In the rows, 128 means zero.
Each path is a new rotation, seen through one point. The rows after it are directions, each followed by how far the rotation turns it, in degrees a step (0 if it stays put).
Each turn is a multiple of 5 degrees from 10 to 175, or 0.
Each row of a path follows its step; steps can be skipped.

step 0: [135 132 127 131 124 118 130 136 127 120 121 137 120 123 129 125 131 135
 131 124 117 120 119 131 117 132 127 124 140 119 131 132 128 118 129]
step 1: [138 133 121 131 128 120 124 144 129 125 128 134 118 128 130 126 125 131
 120 128 120 131 136 135 133 129 128 121 137 119 136 137 124 121 128]
step 2: [134 129 133 125 132 119 126 145 128 115 129 131 117 130 131 124 121 129
 130 131 124 129 125 130 120 120 133 129 129 123 131 141 119 129 119]
step 3: [134 142 123 125 122 117 124 129 125 127 128 134 115 131 134 131 127 121
 133 123 129 125 133 128 124 121 131 127 132 119 129 140 126 126 112]
step 4: [135 139 128 123 134 116 133 142 129 130 129 130 120 128 136 126 135 121
 131 124 131 122 123 128 123 129 121 135 138 126 131 129 120 118 118]
step 5: [129 134 121 127 125 116 139 138 133 137 131 124 112 124 134 120 127 131
 130 133 122 117 132 127 123 126 124 122 135 126 129 133 125 124 122]
step 6: [125 128 127 125 133 117 131 138 135 131 120 126 120 125 131 122 122 127
 123 125 124 121 130 120 126 130 124 135 138 114 138 143 129 128 125]
step 7: [131 131 124 125 129 118 126 134 131 123 126 131 112 132 135 121 136 132
 138 129 118 127 130 120 131 134 134 135 134 123 128 143 132 125 128]
step 9: [138 130 130 121 128 123 136 134 128 126 130 127 112 137 133 125 131 122
 130 122 116 116 116 129 124 128 128 125 130 120 128 133 127 137 125]
step 10: [131 142 129 130 125 120 136 128 121 129 126 133 110 133 136 127 131 125
 116 122 125 122 128 131 127 134 125 127 136 123 138 136 127 131 132]
Directions:
[129 125 129 125 134 128 126 133 130 129 127 126 131 130 127 128 127 124
 126 125 129 129 126 130 129 128 127 132 129 125 130 125 128 128 128]
155
[129 124 124 130 128 128 128 126 128 126 125 125 130 128 126 127 127 131
 131 130 124 125 127 126 132 130 125 130 131 127 128 129 133 127 129]
45
[131 128 128 126 124 129 131 130 130 130 129 128 130 126 127 130 131 127
 128 126 126 126 125 128 128 131 123 122 130 128 126 124 126 128 127]
80
[130 131 127 130 130 126 128 125 129 131 132 127 129 126 128 124 125 130
 128 123 129 126 126 130 125 127 127 129 131 131 129 127 130 129 131]
65

step 0: [127 129 122 134 140 124 129 122 137 133 132 121 120 130 135 124 128 133
 147 127 137 123 123 121 121 128 133 133 131 127 135 124 122 132 119]
step 1: [124 122 119 142 134 132 138 125 139 120 124 125 119 132 126 131 143 123
 139 134 130 130 133 128 127 128 125 130 120 129 129 139 132 131 132]
step 3: [120 124 128 139 134 133 131 123 116 127 125 127 125 134 123 137 122 127
 134 120 127 128 120 126 120 126 126 141 122 123 137 142 123 127 129]
step 4: [132 119 133 125 123 128 132 125 123 125 137 122 115 139 120 135 127 126
 135 120 122 132 127 136 124 122 133 132 123 133 119 137 138 121 123]
step 5: [126 124 128 123 127 125 137 116 126 140 127 114 128 134 135 132 122 137
 127 125 125 136 120 132 121 133 119 134 132 126 121 134 130 132 118]
step 6: [118 141 127 133 132 114 129 123 130 128 131 116 125 137 125 128 129 122
 133 124 123 132 131 138 115 135 129 125 120 131 129 130 124 128 117]
step 7: [132 133 123 134 131 128 126 127 138 131 124 119 120 130 132 128 127 131
 145 143 121 132 128 142 125 128 127 139 133 135 120 126 127 128 124]
step 8: [122 131 120 139 127 126 133 122 133 130 131 116 129 121 135 129 127 123
 148 124 138 129 123 122 134 132 122 136 119 132 128 125 127 130 124]
step 9: [124 126 125 138 129 126 129 129 141 127 118 131 117 139 125 128 130 117
 134 129 140 120 123 126 125 122 131 137 125 136 126 138 130 134 124]
step 10: [133 118 114 132 122 126 139 127 121 126 129 130 118 125 130 129 127 126
 139 129 122 114 122 131 130 126 119 135 126 123 127 141 130 130 124]
Directions:
[127 128 133 129 131 125 129 132 131 126 126 128 129 129 124 127 132 127
 129 125 129 127 126 130 126 131 129 130 129 127 129 129 127 125 129]
130
[128 124 129 127 127 125 127 127 128 130 127 128 127 121 128 125 124 132
 131 126 128 128 126 127 128 130 124 128 130 125 127 127 126 128 127]
135
[125 127 128 131 127 132 127 128 132 129 126 126 128 126 129 123 130 126
 130 132 128 131 131 128 125 129 129 129 126 125 130 123 128 127 129]
55
[123 129 131 127 126 131 128 127 124 133 128 126 129 129 127 127 128 130
 127 125 125 131 128 131 126 128 129 125 129 129 125 130 129 125 131]
40

step 0: [137 134 133 133 138 130 126 132 122 128 122 124 115 136 133 132 132 130
 131 127 112 132 131 122 127 123 133 135 133 131 135 115 117 123 118]
step 1: [139 122 119 135 128 130 137 132 127 125 133 136 131 124 121 124 139 119
 124 133 127 113 126 130 124 121 136 134 119 127 120 118 120 137 120]
step 3: [132 119 115 130 136 142 135 120 138 120 132 122 120 122 127 118 134 116
 127 122 132 121 130 131 127 126 130 136 130 138 131 121 124 127 132]
step 4: [133 125 138 125 137 126 125 137 140 126 129 133 114 129 126 135 122 138
 123 120 125 125 128 126 125 112 128 138 134 129 120 119 121 119 125]
step 5: [136 121 123 126 139 128 134 125 119 130 133 133 121 124 127 122 134 119
 128 120 124 119 131 126 122 127 130 136 117 140 131 132 131 124 109]
step 6: [135 125 125 124 134 123 123 137 121 123 118 123 130 126 123 129 122 136
 126 134 132 117 131 132 132 106 124 139 131 128 131 115 129 133 123]
step 7: [135 125 117 118 122 131 130 130 127 124 127 115 123 125 136 121 138 123
 128 113 118 129 126 131 128 131 124 140 123 135 124 122 118 132 119]
step 8: [127 130 133 136 124 138 125 132 124 116 133 120 114 127 114 125 123 127
 124 133 120 123 132 128 129 110 131 133 129 129 128 119 118 123 127]
step 9: [133 124 126 129 140 133 131 130 124 131 132 130 128 120 140 128 139 126
 122 118 115 121 134 122 116 127 136 140 132 118 126 124 121 130 120]
step 10: [132 128 128 131 131 126 137 132 122 121 126 135 128 126 115 123 124 120
 128 130 131 132 124 136 128 112 141 150 128 134 124 123 130 130 129]
Directions:
[130 126 125 127 126 130 130 126 128 130 130 131 130 124 131 125 129 127
 133 125 128 127 131 126 129 132 126 127 131 127 128 128 126 127 124]
170
[129 128 123 126 126 128 126 133 125 128 125 130 130 129 130 127 126 124
 125 130 129 128 130 126 131 129 127 128 128 132 126 126 131 130 130]
80

step 0: [131 139 131 120 123 134 118 136 127 121 136 118 137 134 124 122 127 130
 132 128 131 134 141 136 131 138 126 118 131 129 132 124 136 126 129]
step 1: [123 127 126 139 122 125 138 137 130 137 136 121 132 127 126 132 118 129
 130 137 126 137 129 130 132 117 136 130 114 130 129 133 136 134 132]
step 2: [125 123 132 124 110 127 135 127 140 115 127 125 123 132 127 132 128 129
 129 114 121 128 131 121 135 125 126 130 130 121 137 125 129 120 137]
step 3: [134 132 131 112 131 136 129 120 130 125 131 124 131 131 125 120 130 138
 124 136 134 129 137 126 129 116 125 123 117 136 134 138 120 130 132]
step 4: [132 127 138 132 118 140 122 128 132 132 131 127 121 126 132 122 112 124
 132 134 118 118 133 129 129 121 139 129 130 129 120 131 136 123 124]
step 5: [129 118 128 134 125 130 124 134 127 123 129 120 128 120 119 121 135 134
 129 125 135 125 136 140 133 116 123 134 130 114 140 123 130 125 125]
step 6: [127 126 128 121 124 129 131 124 134 140 141 130 130 124 119 125 133 117
 141 125 127 131 138 121 126 124 125 123 112 129 122 125 122 122 128]
step 7: [127 139 133 130 120 140 122 132 128 122 119 122 123 119 130 129 121 130
 135 128 132 124 132 124 133 140 133 123 116 130 140 122 132 128 129]
step 8: [114 119 127 133 124 125 130 120 127 124 134 116 134 134 131 122 115 136
 131 129 135 136 142 132 125 123 131 133 126 129 128 126 124 136 125]
step 9: [127 141 128 126 120 126 129 129 138 127 140 128 129 126 125 128 130 126
 123 119 120 127 135 134 142 124 133 141 127 139 128 124 127 117 134]
Directions:
[127 130 128 130 127 130 127 130 125 123 127 126 122 128 127 128 128 131
 129 125 124 125 125 127 126 127 126 127 128 127 128 124 129 127 129]
140
[132 129 129 126 128 133 127 124 128 128 124 129 129 132 128 128 125 128
 129 128 129 129 126 127 125 131 125 127 124 128 130 128 126 125 127]
95

step 0: [137 118 133 127 133 129 133 116 130 122 128 129 124 132 122 129 140 123
 120 131 119 121 125 129 126 124 121 125 135 128 137 128 131 125 122]
step 1: [129 126 123 133 130 137 134 139 124 131 126 132 134 133 128 128 131 132
 117 116 122 130 129 122 121 125 135 135 137 128 119 124 133 135 123]
step 3: [127 112 132 122 122 128 131 126 115 115 122 126 129 122 125 121 126 128
 125 128 124 128 135 125 116 131 127 127 122 125 126 128 132 131 130]
step 4: [123 134 134 133 114 132 140 134 132 139 123 133 128 126 132 129 128 127
 133 126 124 126 126 123 128 137 136 129 118 122 131 121 130 136 126]
step 5: [125 128 139 126 117 129 128 121 119 127 142 120 134 128 126 140 124 122
 128 131 126 123 120 127 125 130 123 129 128 134 134 135 123 124 127]
step 6: [126 123 126 138 136 132 124 128 113 132 135 127 127 129 125 124 125 129
 132 134 118 127 136 127 127 129 142 128 124 120 124 126 119 133 127]
step 7: [133 140 135 138 131 134 132 127 136 128 125 124 124 126 131 133 121 123
 130 133 124 123 128 126 134 129 117 118 128 128 121 124 123 133 118]
step 8: [132 122 130 124 132 134 128 127 117 124 121 132 126 125 110 135 127 120
 130 126 129 126 122 136 127 122 132 126 137 135 123 134 125 130 129]
step 9: [121 136 128 131 129 122 127 125 128 133 119 136 124 139 124 125 139 125
 118 133 124 126 136 129 126 126 131 130 134 123 131 122 126 137 118]
step 10: [135 134 127 121 129 128 132 134 132 124 128 126 138 127 128 134 120 130
 124 121 125 126 130 128 109 122 119 124 134 130 134 129 126 129 120]
Directions:
[126 132 125 128 129 129 129 125 129 124 126 130 124 125 129 127 130 129
 127 126 124 128 126 130 127 124 129 129 132 129 125 129 128 127 126]
45
[126 126 127 127 128 129 126 124 125 124 128 129 129 133 127 129 130 129
 128 132 130 126 127 131 128 125 131 124 124 128 128 126 131 125 128]
125
[128 133 129 127 125 129 128 129 132 129 131 125 126 130 126 126 134 127
 127 126 128 127 131 129 129 127 128 124 125 126 126 130 126 129 129]
145

step 0: [134 128 124 129 126 125 126 134 124 140 131 136 124 121 121 136 129 125
 120 123 119 121 134 128 129 122 135 128 138 120 129 124 123 131 129]
step 1: [132 134 129 124 125 116 122 120 132 119 128 125 130 136 131 127 131 129
 134 121 123 134 133 119 129 126 129 120 119 135 133 126 127 121 133]
step 2: [130 127 124 125 127 128 133 130 135 124 129 125 131 126 120 127 115 125
 127 131 134 124 132 128 122 137 132 137 143 128 130 134 125 121 120]
step 3: [128 131 140 136 125 136 127 122 121 123 134 134 134 128 129 121 127 121
 123 122 119 128 123 121 130 128 126 130 125 124 137 126 126 139 131]
step 4: [139 123 124 130 140 123 131 128 134 136 125 129 127 133 133 125 127 124
 125 128 129 129 123 130 124 124 130 133 132 139 127 127 134 118 140]
step 6: [124 118 130 143 127 127 129 133 130 126 126 125 126 136 122 137 125 130
 118 123 121 130 120 126 118 132 124 124 124 125 126 124 132 122 125]
step 7: [131 137 126 132 130 126 122 120 126 137 124 128 130 127 129 124 138 129
 136 127 132 122 132 122 120 117 138 136 133 121 125 124 129 129 123]
step 8: [125 130 129 117 130 127 131 130 121 129 135 130 133 141 113 130 127 135
 131 125 123 128 127 126 136 135 127 127 122 133 128 134 134 119 129]
step 9: [133 118 132 131 131 116 124 122 123 134 125 123 128 119 130 131 122 123
 123 128 131 133 131 125 126 131 123 136 127 124 131 136 121 131 115]
step 10: [122 132 131 131 126 130 123 122 124 125 130 138 123 137 129 118 132 125
 122 124 124 131 134 139 134 129 131 131 133 121 128 118 126 118 134]
Directions:
[132 131 130 125 128 131 131 128 131 128 126 129 126 132 129 126 129 131
 128 127 131 129 132 127 129 132 130 126 128 132 125 131 130 128 125]
115
[126 129 128 132 131 129 129 131 128 131 127 129 126 128 124 130 132 130
 132 126 130 130 125 130 126 125 127 128 125 126 129 131 132 128 125]
40
[126 126 128 128 126 127 129 125 128 133 128 131 125 129 131 128 124 129
 127 123 125 130 129 128 124 127 127 127 127 129 128 126 128 134 127]
120
[133 128 127 128 125 129 126 125 125 130 127 127 128 125 127 126 131 127
 131 131 127 128 130 129 127 128 125 125 132 127 131 127 132 131 125]
160
[127 125 130 125 125 127 131 129 127 124 132 128 127 127 127 129 123 129
 127 132 130 128 129 127 126 125 126 129 126 128 129 131 132 127 124]
110

step 0: [132 134 125 126 128 119 135 138 117 129 126 126 129 128 128 115 131 128
 138 138 116 127 126 122 120 118 116 128 119 129 122 139 128 131 128]
step 1: [128 132 129 113 121 119 116 132 125 127 142 121 134 130 126 121 132 136
 127 132 137 126 132 126 127 125 130 137 123 135 123 124 141 121 125]
step 2: [123 128 125 128 126 128 123 123 118 127 138 120 117 123 126 115 127 123
 127 136 125 136 127 119 131 139 112 120 129 128 129 124 136 132 139]
step 3: [130 114 121 130 130 123 127 137 124 130 132 130 134 121 119 124 124 130
 130 147 128 128 138 128 136 133 140 128 127 130 120 131 131 123 138]
step 4: [123 126 116 128 124 128 120 125 142 112 135 124 119 120 133 129 127 131
 121 138 120 115 128 123 125 133 128 126 124 127 128 136 135 131 128]
step 5: [114 127 115 127 129 134 125 138 123 122 127 142 132 125 118 133 123 133
 121 130 119 131 134 124 124 133 128 129 134 131 130 113 132 129 126]
step 6: [136 131 125 133 139 131 123 134 135 119 127 129 138 127 122 126 133 122
 126 137 108 129 125 125 132 118 121 125 124 116 121 128 132 133 125]
step 7: [128 130 130 127 124 120 118 132 127 112 129 129 128 131 129 135 127 134
 134 126 121 139 123 124 117 124 134 135 129 132 112 123 132 116 123]
step 8: [123 134 130 139 127 121 128 130 128 130 134 119 129 143 124 125 135 130
 128 129 123 132 121 124 123 140 125 121 123 120 122 114 137 140 127]
step 10: [124 123 126 124 113 128 128 114 128 130 129 122 123 133 126 125 129 134
 126 137 122 121 127 132 118 129 134 124 117 113 121 132 138 121 128]
Directions:
[133 127 127 128 130 129 128 132 127 126 127 125 127 129 130 130 131 128
 130 131 129 124 128 130 128 123 129 130 129 126 128 131 128 125 131]
120
[130 127 127 131 126 129 128 128 131 131 125 128 133 123 124 127 128 125
 131 130 127 132 127 130 127 126 127 126 127 129 126 133 128 127 128]
115
[131 131 127 123 128 127 127 131 129 126 129 128 129 131 125 126 127 130
 129 122 125 129 128 129 130 124 124 125 129 129 127 127 127 126 129]
60
